Some points, one per row:
[-25 -38  16 -46   1 -35 -16  17]
[-23 -23  73  -7 -66 -58  -2 -55]
[ 50  19 -41  23 -26  61   4  58]
[ 22  21 -27  62   7  21  39  48]
[-34   7 -29  -3  -6 -25 -32 -34]
[-20 -13  42  42  14  42  15 -33]
[ 25  -5  47  -3 -97  -4 -23   5]
[ 65  65 -44  13  61   3  20   0]
[-47   9 -47   1 -55 -21 -27  10]
[-37   4  30  -3 -99  -6  24  -1]
[ 41   1 -57  -4  72  61   5 -19]
[ 29 -36  83   9  11  46  30  -2]
[ 16  28 -83 -11  16 -16 -30 -27]
[-24  36 -71  -1  30  -2 -52 -26]
[  1  34 -57 -30 -82 -47 -43   2]
[-37 -38  31 -30 -26   2 -29  17]
[ 42  29 -31  69  12  42  33  57]
[ 48   1  -6  24  16  72 -30  -3]
Then 12 other points, each followed by its number:
[  6   6 -39  18 -23  56   6  17] 0
[ 31   2  -7 -20  43  36  16 -46] 1
[ 72  44 -39  23  38  15   1   4] 2
[-26 -13  45 -28  57 -44  -7 -40] 3
[ -8  20 -33  11 -42   6   4  49] 4
[ 35  31  -9  18  18 -17  33  14] 5
[ 38   6   3 -65  20 -46  48  11] 6
[-40  17 -50  -1 -14 -52   3  14] 7
[-21   1  -1  15  88  15  -9 -13] 8
[ 37 -25   9 -23  13  62 -20 -20] 9
[-10  17 -18  -5  -5 -18  15  44] 10
[ 16  16 -30  17  37  52 -12  15] 11
Which two of these numbered points are nearest to each point below, ignoring the 3 directions in which the first points spread most? Their numbers follow each, nearest first.
[ 42 -23  69   2 -37  17  29   9] > 2 1
[ 47  25   2 -42 -69 -22 -38  33] > 2 9
[ 64 -14  -3 -48  15  28 -20   1] > 9 1
[  5 -49  38 -17 -43  28   3 -16] > 9 0
[  28    5   40  -14 -127  -16  -37   47] > 9 2
[ 64   6  12 -63  -5 -50   3  57] > 6 3
[ -2  17 -69  16   4  46   6   5] > 0 11
[  8  19 -43  -9 -32 -30 -64  -7] > 2 11
[-15 -18  48   6  -3  18 -56 -31] > 11 0
[ 21  17 -60 -34  80  35  17 -57] > 1 0
[ -8   5   2 -48 -33 -77   4 -33] > 5 2
[  0  21 -64  38   4  -8  39  26] > 7 10
[ 33  23 -36  40  60  24  48  40] > 7 10
[ 11 -55  48  33  37  35  55  -4] > 7 4
[-26  21   0 -28 -58 -42 -18  -4] > 4 3
